A single turn carries every row of the set below to another of its rows. Some are shown first; where does it send the rows asked next?
Q88: [ 18   8   3   8  -8 -13   9 -10 -19 -21  -4  -5   1   7  -2   6   7  15
  28   4  -8 -13]
Q362: [  1  22   7   8 -17 -23 -10   9 -23   9 -15   1   5   2  -9 -11   4   6
   7   6  -9  -5]
Q106: [ 12   4 -15 -11  -4 -10  11  12 -22 -14   1  15  16 -13  16   4   8  14
  23   3   7  -4]
Q43: [  7   6 -14  17   9  -2   4  -4 -21   8   0  -5   5  -4  -2 -11   7   3
  29   4 -18   8]
Q955: [  2  -2 -14   7  -5 -15  19  10 -16  -4  -2  17  15 -11  18  -3   5  14
  11   9   3   6]
Q254: [ 11   3  -7  -1  -7 -11   8  15 -18  -7   3  21  21 -13   7  -5   2  13
  13   7  17 -12]
Q288: [-10  -1   5  14 -12 -10   5   1 -36   1  -1   3   7   1  -2   4  -3  12
  27 -13  14 -13]
Q818: [-11  -1   3   7  -4 -19  -4   6 -37  11 -12  -9   3   1  -3   1   0   0
  11 -11   3   1]
Q737: [  4  -2  -8   7   9 -18   0   4 -23   2   6 -21  -6  -1   9   1   8   0
  23   1 -15   4]
Q493: [-12  13  -8  13   6  -5  -3   8 -13   9  12  -4  -4 -11   9   3  -1   4
  19   0 -18  -4]
Q618: [ 17  21  -4   2  -9 -19  -7   3 -22   2  -3 -10   6  -2   0 -15  12   0
  31   8 -20  -4]
Q278: [ 19   6   6   1  -6 -20 -11  -6 -17  -8   0 -15   2   5  -6  -4   5   4
   9   3 -11 -17]
Q347: [  1   6   3  16  -3  -6  -2  -6 -29   6  -6  -3  18   0  -5 -14 -13   6
  14 -16   2   0]
Q50: [ 13   6 -11  -6   2 -11   9  12 -12 -17   2  12  17 -16  15  -2   4  17
  19  13   9  -8]
Q476: [  3  13  -2   2  -9 -21 -17  10 -25   4  13 -15   1 -11   8 -14   2  11
  26   0 -14 -14]
Q471: [ -4   5 -11  15  -6 -11 -17   3 -30  -4  -8  -1  10   3  -3  -2  -5   7
   5 -15  14  -2]
Q659: [  1   1   3  -7 -17 -15 -19  -1 -29   2  -5  -6   5 -13 -11   1   8   2
  20   2 -10 -17]
Q521: [  9   2  -1  -4 -14 -20  15  10 -21  -7  -2  21  25  -8  13  -4  -1  10
  15  -1   8  -9]
Q498: [ -7  13 -12  12  18 -17  -9  18 -15  -1   4  -9   2 -10   6   2   1  -1
  30  11  -3  -4]
Q140: [  8   3  -3  -2  -7 -20  14  11 -16  -4  -1  20  23  -6   9 -10   0  13
  13   4  12 -17]
Q74: [  1  15  10  23  -4 -13  12  -1 -12  -6 -13   4   9   8  -6   0   0   2
  19   6   9 -14]
Q574: [ -8   7 -10  10   3  -6 -11   1 -12   5   0 -14   3 -16   2  -5  14  -9
  27  11  -7  -4]
Q483: [  1  17 -13  15  -1 -11  -5   0 -26   5  -9 -15   5   1   9 -18   9   3
  20  -7  -5  12]
Q711: [-14  10  -5  24   0  -3   5   3  -7  -3   1   2  -1 -12   1   3   9   5
  30  17   0 -10]
Q44: [  2   1 -19   2  -5  -5  10  14 -19  -6   1  20  14 -14  14   0   9  15
  12   5  16   1]
Q384: [  5  10   1  12 -20 -17 -15   1 -31   7   0  -8   6   2   0 -18  -1  13
   5 -12  -1  -5]
Q750: [  6   4 -15 -12  -8 -13   9   4 -15 -15   0  13  17 -15  21  -1   8  17
  22   3  -1 -10]
Q808: [  1  -3 -10  22  -2  -7  14  -3 -27  -4   7  -5  -4   2   8   6   8  11
  32  -4  -3   3]
Q424: [  9   3 -12  -9  -1 -17  12   5 -12 -16  -2  11  17 -14  17  -5   6  22
  22  11  -2  -9]
Q220: [ 14  16  -2  -5  -2 -11  -6  -5 -21  -2 -11   3   5  -1 -15  -4   7  12
  22   6 -23 -17]
Q363: [  8   2 -11   4  -1 -11  15  14 -14 -11  -1  15  14 -10  16   2   3  16
   9  11  10   5]
Q241: [  8   7 -20  14   9 -10  -7   6 -27  -5   3 -11   9  -3   8  -2   6  -7
  34  -3  -2   9]
Q238: [ 10   4  -6   4 -11 -18 -24   9 -22  -6  15  -1   3  -9  -8   2   0   9
  17   5  -6 -23]
Q154: [  6   8   2  -2 -10  -8 -17  -7 -22  -8   8  -6   7 -11   1  -2  -9  17
  18  -8 -17 -17]
Q964: [-17  20  -5  10   3 -18  -8  15 -19   9  -8 -12  -1  -8  10 -11   3   7
  17   3  -8   2]
Q14: [ 16   2  -5  -2 -10 -15  15  16 -21  -9   1  20  20  -6  11   4   0  11
  12   4  11  -4]
Q667: [-11  21   6   8   4 -12   1   9 -21  12 -13   7   6   5  -7  -2  -6   0
  10  -5  -4 -13]
Q98: [ -4  11   4  17   0 -12  -6  -2 -12   3 -14  -9   8   3  -3 -10   3  -8
   4  -1   9  -7]
Q181: [ -3  14  -3  14   1 -20  -8  10 -21  -5 -23   2   8   5 -12   3  -3   4
   4   5   5   1]
Q61: [ 26   8  -5   5 -13 -19 -12   4 -25  -9   0   1   8   1 -13   4   6   0
  22  11 -14  -7]
Q344: [ -2   1 -19   7  -6 -10  14  10 -12  -2   1  20  13 -11  18  -6   9  13
  10   5   8  -2]
Q804: [ -8   5   1   3 -14  -7  -8  -3 -22 -11   3   2   3 -16  -5   6   5  19
  34   4  -1 -25]

Q471 -> Q238
Q362 -> Q618
Q140 -> Q424
Now find these:
Q808 -> Q288
Q818 -> Q659
Q220 -> Q43
Q14 -> Q106

A single turn carries every row of the set below to another of its rows. Some are shown first; where does it send the rows asked next?
Q547: [ -4   0  13  -4   4  -1 -10  -9   2  12  -1   1  -3   6  -1   7   8 -18
   3  19  -3 -10 -14 -12  -8   8]
Q17: [ -7   0  16  -1  -1 -11   1   2  20  10   9  -9  -4  -6  -2  -3 -16 -14
   9   5  -8  -2  -9 -13  -1   7]
Q773: [-15 -15  15   0   2  -9 -10   6   4   4  -5   2  -9   0 -11  -7  -3 -16
   1  18   4   5  -9 -18  -1   2]
Q665: [ -1   5  -5   0   7   3  -2  -1 -14  -6   1  -7   7   2   2  16  12  15
  -7 -13  -3  -3   8  14   9  -3]
Q510: [-12   2  15   2   0 -10  -1  -3  14  16   3  -5  -3  -1   0  15 -10 -13
  10   5  -8  -7 -17  -7   1   1]
Q3: [  4   4  12   3  -1   5  -6 -10   8   9   0  -5   0  -1  -3   5   0 -19
   1  25  -2  -3 -15  -8 -12   7]
Q904: [  2   1  -9   5  -4   9  -1   1  -8 -11  -1  -8   6 -17   6  -1   9  11
 -12   2  12  13  10  12   6   3]
Q836: [ -9  -2  -2 -14   4  -6  -5  14  -9  -8   5  -2   6 -17   8  -6   2  10
   0 -14  12   7  12  -1  16  -3]
Q995: [-13  -2  10   3   2  -8   4   0  18  16   0  -6  -4   8  -4  12 -13 -11
   9   3 -10  -9 -11  -1   2   2]
Q367: [ -9   3  -4   3  -2   0   4  11  -8  -7  -1  -4   6 -14   0  13  -1  12
  -6 -12   9   8   5  15  15 -11]
Q867: [ -4  -4  -1 -12   7  -9  -8   8  -9  -9   4  -4   6  -9   8  -6   5  12
  -2 -17   2   3  15  -3  16   0]
Q728: [  7   0   7   3   3   7  -4  -8  14   7   0  -7  -1   5  -6  -2  -1 -17
   0  24  -1  -3  -8  -3 -12  10]
Q823: [ -4   8  -6  -5   7  -2  -3  -1 -19   3   5  -2   3   0   6  15  10   9
  -1 -15   0  -8  10  10  12   4]
Q217: [ -9   6  -8   0   4   2   1  -1 -11  -1   1  -5   4  -3   9  15  15  14
  -5 -13   0  -2   9  14  10   5]
Q660: [-15   0  15   4   0 -12   3   0  15  15   5  -7  -6   4  -6  13 -12 -12
   7   0 -12  -6 -13  -5   1   2]
Q93: [ -7   0  16   1   2  -7  -1   3  19  12   8  -7  -1  -3  -2  -1 -16 -16
  10   6  -8  -4 -12 -12  -3   8]
Q979: [-15 -18  10  -1   4  -9  -9   7   8   6  -7   3  -7   3 -10  -8  -5 -14
   5  17   5   3  -7 -16   2   2]
Q591: [  7   3  -9   7  -4   9  -3   3 -16 -10  -1  -5   6 -14  -2   4   4   6
 -12   3  12  11   7  13   8  -1]
Q758: [ -8  -6  -3  -6   9  -2 -10   6 -21  -9  -5   0   3   1   1   4  15  12
  -8 -11   5   1  12   3  13  -3]
Q221: [-16 -13  15   3   2  -6  -9   8   6   5  -4   2  -6   2 -11  -6  -6 -18
   3  18   2   1 -11 -17  -2   3]
Q652: [-12 -13   9  12  -3  -3  -2   5  10   6 -11  -2  -6   2 -15   3 -10 -14
   0  20   4   7 -12  -2  -1  -3]
Q504: [ -5  -3  -5 -10   7  -2 -12   6 -26  -5   0   3   1  -3   3  -2  17   5
  -5  -5  12   1  13  -1  11   5]
Q702: [  7   5  12   4   0   7  -3  -8   9   7   4  -9  -3   3  -6   1   0 -17
  -1  22  -4  -4 -10  -6 -13  11]
Q888: [ -3   0  13  -4   7   0  -7  -8   3  11   2  -2  -6  12  -5   5   9 -16
   1  15  -7 -11  -9 -10 -10  12]
Q551: [  9  11  -4 -12   2   5  -1   3  -4  -7  12 -10  12 -17  11  -4   4   8
  -2  -9   6   2  12   6   6   4]
Q588: [ 14  12  -7  -5  -2   4  -2   1  -8  -5  12 -10   9 -18  10  -4   0   6
  -1  -7   5   5  12   7   8   8]
Q434: [-14   0  15   6   3  -8   0   2  15  15   4  -6  -2   4  -6  10 -13 -14
   8   3 -11  -7 -14  -7  -2   3]
Q829: [-14 -12  15  -1  -2  -9 -11   4   5   7  -6   3  -5  -5  -6  -2  -5 -18
   4  19   6   3 -15 -18   1   0]
Q92: [  6   4  -5   0  -1  12  -1   5 -13 -13   0  -4   9 -15   0   2   8   8
 -11   4  15  11   8  11   5  -3]
Q610: [  3   2  12   6   3   7  -5  -4  10   7   2  -5   0   4  -7   0  -3 -18
   0  22  -5  -5 -13  -8 -13  11]
Q607: [-13 -10  13  12  -4  -3  -4   5   5   4  -8  -2  -9   1 -17   5  -6 -14
  -5  21   3   8 -14  -7  -3  -2]
Q325: [  4   6  -7  -7   0   3  -3   0  -2  -7   8  -9   9 -19  15  -7   7  10
  -3  -7   5   6  14   6   9  10]
Q997: [-12  -4  -4  -9   3  -7  -5   7  -9  -6   3  -2   5 -15  13  -7   8  10
  -1 -13   8   7  15  -1  16   4]
Q359: [ -6  -1  13   1   8   3  -8  -4   3  11   1   0  -3  12  -6   3   4 -17
   3  18  -6 -11 -11 -11 -11  11]
Q305: [  9   0  -4   3  -1   6  -5   5  -9 -17  -1  -9   9 -15   0  -4   3  12
 -11   0   9  13  11   8   8  -4]
Q533: [ 12   4  -3 -10   5   3  -7   2  -7 -11   9 -10  10 -13  10 -10   6  11
  -4  -8   2   3  15   1   8   4]
Q792: [-14 -10  14  13  -2  -3  -4   8   7   5  -6  -1  -4   1 -15   3 -10 -16
  -1  20   1   4 -15  -8  -3  -1]
Q390: [-10   1  -8   9  -4   2   3   5  -5  -6  -2  -8   5 -14   5  12   4  14
  -8 -11   6  10   7  16  14  -4]
Q800: [ -5  -3   8  -4   9   1  -7  -8   5  13  -3   0  -5  15  -5   4   8 -16
   4  18  -4 -11  -7  -7  -8  11]
Q993: [ -5  -3  11  -4   2  -9   2   0  23  12   6  -9  -1  -4   0  -5 -16 -14
  13   6  -6  -4  -7 -10   0   7]
Q691: [-13  -9  13   9  -5  -5  -6   2   7   7  -9   1  -5  -5 -11   9  -6 -15
   0  21   3   6 -19  -8  -1  -5]
Q395: [-13  -4  -6  -7   6  -1  -7   3 -18  -5  -3   1   3  -4   9   2  22  11
  -6  -8   9   3  12   4  11   5]
Q470: [ -3  -2  -3  -9   1  -9  -6  11 -12  -5   6  -3   5 -18   7 -10  -2   7
   1 -12  10   8  14  -3  18   2]
Q491: [ -5   1  15  -2  -3 -10  -2  -2  19  13   5  -7  -1 -10   3   3 -14 -15
  10   9  -6  -3 -14 -12   0   4]
Q753: [ -7  -1  -4 -13   8   2 -10   6 -22  -6  -3   3   4  -4   4   3  19   9
  -7  -4  13   1  12   2   9   0]
Q177: [  1   1  -4   7  -1   1   2   6  -6 -10   1 -10   7 -11  -1  10  -2  14
  -8 -13   0   8   8  15  13  -8]
Q127: [ -9   2  -6   8  -2  -3   2   8 -13  -3   0  -4   2 -11  -1  16  -3  11
  -5 -14   6   6   6  16  18  -6]
Q198: [ -5  10  -4  -7   7   3   0   1 -12   0   6  -5   6  -3   7  17  12  12
  -2 -14   1  -6   8  13   9  -1]

Q591 -> Q588
Q753 -> Q198
Now find these:
Q390 -> Q904
Q800 -> Q995
Q177 -> Q305
Q888 -> Q660
Q491 -> Q829
Q93 -> Q221

A single turn carries every row of the set below to another of its rows. Some are shown first; where does it send the rows asked next?
Q416: [15  2 -9  3 -5 -1 16  1  6  9  9 11  7 12]
Q195: [ 11  10  -3  23   2   0  18  -6  16 -10  12 -17  -2  -5]
Q45: [ 21  -5 -12  -2 -10  -1  21   4 -11   6  23 -11   1   6]
Q922: [13  8  4 -1 -6 -4 17  7  1 -1 21 10 18  0]
Q584: [  6   5  17 -11  -9   3  11  15   3 -13  16 -27   5   1]
Q435: [ 19  -3   1  -1  -8  -9   5   4   7 -12  -2 -31  20   0]
Q671: [  0   1  13   7   6  -3  16  -7  -1 -17  -5 -22   7   6]
Q920: [  2  19   2 -11 -19  -1  21  -1  -3   0   5  -6  12  -1]
Q740: [ 14   1  -2  -9  -9 -13  18 -12   5   7  23  -7   6  -8]
Q552: [  6   5  18  -5   3   0  21  -6  -8 -14   0 -20   4  -8]
Q565: [  1   3   1  -7  -7   3  14  -6   5   0  -7 -23  -8  10]
Q609: [ 12  -8  -2   5  -7  13  11  -6   3 -12  -3 -24  10 -10]
Q694: [20  6 -6 -4 -6  4 20 -1 -5  9 -5  4  4  3]
Q805: [ 19  12  -2  20   0 -13  17   9   9 -13  15 -24   5   4]
Q338: [ 15  18  -4  18  -3 -13  18  -3  18  -7  16 -10   9  -4]
Q738: [ 23   6   9 -12  -5  -3  12  13   7   1  15   2  14  -8]
Q741: [ 15   1  -3 -10 -13  10   7  15  15   8  11  -6   0   7]
Q568: [ 21   9 -12  24  -4   1  18   8   8  -7  17 -11   2   1]
Q170: [ 21  -7   9  -6   8  -2   7   9   6  -3  -1 -25  -5  10]
Q343: [ 11  -8  14   4   8   0   5   8  10 -16   6 -24   4   9]

Q805 -> Q568
Q738 -> Q170
Now find these:
Q741 -> Q565
Q416 -> Q671
Q740 -> Q435

